One turn or mirror swaps these rows in pairs. Which row does each one swap with?
The rows were stretched afterwards, more along some directions than others.
q353: [-16   0 -23 -13 -27   0  15  26 -16  -4  28  15   4 -31 -16 -24 -24   7
  -3  -1   7 -18   6  11 -16]
q653: [ -9  -7 -24  -4   7   2  -6  -4  -4 -20 -25   5  10   8 -10  15  -3   7
  18  20   3  -9 -19 -14 -17]
q692: [ -2  21  -3   7 -12  12 -20  -4 -22   7  -9  -6 -16  10   8  -2 -21  26
  11   4 -12 -17 -27  -6  36]
q860: [ -4   4   1  19  -8  19  14  21   1  41  17 -11 -20  -7  24  -9  -9  19
  28 -46 -23   5  19   3  16]
q178: [ 17  -8 -15 -37  16  13   4 -21  11 -18 -14   8   8  -1  -7   2  -8  14
   5  31 -11 -20  10 -21 -26]
q96: [  7  31   5   9  -7   2  -9  11 -10   0 -17 -22   7 -31  35   3  15  -7
  -4 -12   4  15 -18  19  32]
q899: [ 17   0   7   1  14  -4   4  11 -11   3 -14 -10   9 -17  10 -19 -11  29
 -11  -8  23 -15   1  11  14]
q400: [-21  -9   2 -18  -7  -9 -24  -3  15  -9 -46 -16  -6   3   6  -3 -22  11
  -5   0 -14   2   4   6  -6]
q697: [  9 -34  -2  -9  23   6   4  -7  36   0 -23  -2   1  -2  -7   7  -7  -9
 -25   4  13  -9  20  12 -33]
q22: [ 23  25   8 -16  -8   5 -32   1  -2 -11 -19  -4  13   4   9  15 -16  18
  15  21  -3  24 -20 -16  14]
q976: [  6  -6  25  29  -6 -12   5  -7   7  25   1 -21 -26   4  17  -8 -13  -3
  42 -19 -15  31  20 -11  26]
q638: [ 26 -23   8 -10  12  24  25   0  11  32   7   8  -5   0   1   3  -1  18
  -2  -2   0   0  11  -3 -18]
q817: [  4 -12  -6  -1  10  -6  11  16  11  17 -10   5   3   3   2  12  -4 -23
  12  11  14  19  17 -12   5]
q424: [ 11  -9  10   6 -10   9  -5 -18  21 -11  -2  15 -16  11 -10   8 -14  -1
  16  10 -19 -17   8   7   1]
q627: [-12  13  -2 -16 -10   0  -8  -4  17 -26 -13   4 -14  -9  -1  15 -20 -12
  -2  12 -29 -10 -24   0  -7]
q426: [-10  28  -7 -15 -20 -10  -6   9 -28 -23  24  17  10 -11  28   8   0  23
 -18  10   9  20 -29  20 -30]
q381: [ -9  17   4  -7  12 -14 -20  16  -6   9  -3   0   0   9  24  10 -26   0
   9  -6  14  29 -22   2   6]
q684: [ -2  -7  -4  13  -6  11   4  14  -9  42  10 -13  -6  11   5 -10 -19  15
  40 -18 -21   6  38  -8   4]
q745: [-26 -14 -16  -3   2  13  -5  -7  11   6  -5  15   8  14 -37  -7 -30 -19
  18  31 -11 -20  -2 -10 -12]
q390: [-14 -15 -22 -12   3   3   2  10  15   1   0  21 -11  12   7   2 -18 -17
   2  -4   0 -10  20  15 -24]
q733: [ -3  -8   6 -11   1  26  -8  -7  22  14 -35  -5 -24  11  20  13 -23  14
   6  15   2 -15 -12 -23  15]
q216: [ -9 -16  -9   4  11  -4 -19  -7  -2 -25 -36 -25   6  -4  -3   8   8   6
   7 -16   0 -25  -6   9  -4]
q589: [ -8  17 -12   6 -12   8  31  31  -5 -11  13  23  -6 -37   7 -19  -4  -9
  -2 -19 -11 -18  -7  24   2]
q695: [-12  10  -6   5   4 -20 -19  -4  17 -25 -13  -2  10  -5 -10  -1 -13 -33
  -4  16  11  -9  -4  17   9]
q476: [  8  10  -2  29  -7  -1  -8   2  -8   6 -19 -48 -16   0  35  -1  18  16
  17 -26 -12   8  16   9  34]
q225: [  0  22   2 -22 -25  -6 -18  28   7  -8  -8  -6  -5 -16  29   1 -30 -10
   3  -4   1  14 -28  17  19]
q820: [-51   6 -13  26  -7  -2  10 -11 -14  16  11   9 -17   9   9   2  11 -22
   5 -10  11   4  -9  20   0]
q30: [  3  31 -16   7 -22 -12  -7 -13 -24 -45   7  18  -6 -13   4   7  14 -20
   6  12 -12  -8 -29   9  10]
q338: [-22   2  -4   6 -21 -22  -5  -5 -13 -27 -22 -21  -2 -14  -8   8  17 -33
   0  -1 -13   7  -3   9   3]
q281: [  7  -2  -6 -11 -14   8  12   4  -9 -33   7   0  -1 -27 -14  -9  -7   3
 -18  -6 -13 -46   2  26 -15]
q231: [-20   3  16  14 -19   9   3  -3 -14   4  24  17  -8 -25 -31 -11 -26 -27
 -18  19  -4 -23  -3   9   8]
q55: [-17 -11  10  -7  -6  23   6 -12  43  30 -20  -3 -18   5 -12   0 -33  -2
  12   3 -28   0  18 -14  10]
q802: [  8   0  28  24 -13  29  -3   0   7  36  11 -20 -24   2  34  -4  -5  11
   3 -12  -5   9   9  -2  29]
q875: [ -5   2  19  21  -5   0  -2  -3  14   2  -5 -18  -2 -19  -2 -14   7  -6
  -6 -13 -13 -28  24  18   9]
q28: [-19 -11  -4  21 -21  -2   9  -9  -4   5  -1 -13 -11  -1 -13  -9   3   1
  29  -5 -38 -13  31   4  -9]
q903: [ -6   0 -12 -11 -12 -16  21  11  -4 -14  23  25  20 -25 -37  -3 -11 -35
  -2  19  -7 -11   2  18 -15]
q554: [-10  -3 -12  13   0  -1  21 -23 -32  -3   3  -5  -9 -15 -23 -14  17   2
 -20  -3 -14 -35 -14   7  -2]
q767: [ -6  -4   7 -12   1 -11  19  -3  19  -7  -4  11  -9 -24  -6   6 -11 -19
 -22   7  -7 -13 -11   1 -10]
q680: [ 17 -32 -13 -31  -2  -2  19  28   9   3   0  16  -8 -13 -12 -11 -44   1
  24 -22 -17 -24   9  -4  -1]
q387: [-15  13   5  -4  15  -9  -5  17 -19  19   8  -6   5  -4  20   9 -10  -5
 -15 -12  28  14 -21   4   0]
q144: [-26 -11   8  30  -8  -2   7 -14 -19  17  31   1  -6   8 -27 -15  -7  -6
  -8  17   1 -17   7  -1   5]
q766: [  4  25   7   7 -31  15   4  18  20  -4  15  11  -3 -13  26  -7 -14  -9
  13  10  -3  20   5  20  15]
q704: [-28  45   1  30 -26  -7 -30  -6 -21 -27  -4 -27  12 -12   1 -20  -3 -10
   0   6  -5   5  -6  24  36]
q691: [-29   2  10  19  -2   4  -5 -13 -47  11   9 -18   0  -2   0 -24   5  18
  -6 -14   6   7 -11   5 -17]
q394: [ -8  14  13   7   1   2 -10  20   0  -8 -14 -16  18 -21  -3 -14  -9   8
   3 -23  -3   9   6  19   2]
q722: [ -8   4   8   2 -28   8 -14   4   3   3 -14 -10 -21  -8  32 -11 -14 -15
  29 -28 -20  18 -14  18  17]
q110: [ -1  24 -17 -16 -19 -34 -21   6 -37 -19  -3   3  14 -18   2   2  -2   3
  25 -13 -29  -1  -9   9   1]
q541: [ -5   5   5  -1 -11  -3  16  40 -19  38  37  10   0 -12   8 -22 -24   5
   6 -19   7  -9   8  13   7]
q405: [-16  21 -13 -29 -16  -9 -24 -13 -56 -39   0 -23   7  -6  21   1  13  14
   5 -10  -5   9 -26  17 -25]
q45: [-17   8 -10  16  -8   9 -14 -23 -51 -20  17 -19   2  -5 -20 -16  11  11
  -9   8  -1 -51   5  -8   6]
q415: [-10 -13 -17 -18  -2 -11  10  13 -16   1  -7  -2 -10 -18   2 -14 -18   1
 -30 -11   5 -10 -18  14 -10]
q523: [  3  11   2  25  -1   3 -24  -2   7  -9 -16 -36   3 -27  20 -19   7   2
   1 -36  15   0  34  20  15]
q365: [-31 -16  -1   1  -7 -22 -13 -17 -15 -14  -2   0 -12  15 -22  -4 -21 -25
  10  -4   6 -15   2   6  -5]
q358: [-30  13 -11  19 -14  21  -5  -5 -28  11  18 -20 -10  16 -15  11 -10   6
  22  21 -20 -10 -14 -23  -3]
q288: [ 17  27  -1  -4   6   6 -21 -11   8 -13  -8 -12   5 -12  16  -4 -16  19
 -15  -1 -14  -4  11  -4  10]
q337: [-23 -12  -3  24   0  -1  18  -3   7  18  11  -1  -5  -2 -27 -11  -4   8
  17 -13 -24 -15  26   0  -7]
q610: [-10  19  29  24  -9  21 -11  10 -19  29   8  -2 -12 -19  28  -1 -10  -2
 -11   2  23  10 -19  12  27]
q442: [ 14  -7  -6 -15 -16  -8  -9   5   2 -22 -22  -9 -11 -10   3  -5 -27  -8
  34 -30 -29   3   3  -2   9]
q540: [ 25   7 -15 -28  -4   4  -7  13  10   0   1  23  15  -6   6  23  -9   5
  32   7 -28  -3  13  -7 -19]
q36: [  7 -16   5  -3  -1  44  32  -4  10  26  17  16 -21  -9   0 -16 -16  12
  -1   2 -19 -19  12 -16 -23]
q552: [ 16   3  17 -16 -13   8   9 -17  -3 -13   6   7 -15 -20   4  -6  -9   8
 -29  23 -12 -21  -9   1   2]
q935: [  2 -27 -10   3  -7 -12  18   3  12  -1  11  -2   1  10 -39  -2 -14  -4
  18  16 -20 -12  39  -1 -14]
q348: [ 25 -17  28  -8 -13  11   0   3  -8  12  12  -2  -7  -5  25  -9  -5  28
  13  -6  11   5  22  -5   1]
q948: [ -5  18  10   3   9   7 -20 -12 -41   0  17 -12   9   7  14   6   8  14
 -28  19  31  -1 -18   9  -5]

q387 is swapped with q767
q96 is swapped with q903
q817 is swapped with q338
q358 is swapped with q976
q337 is swapped with q860
q442 is swapped with q653
q353 is swapped with q523
q231 is swapped with q610

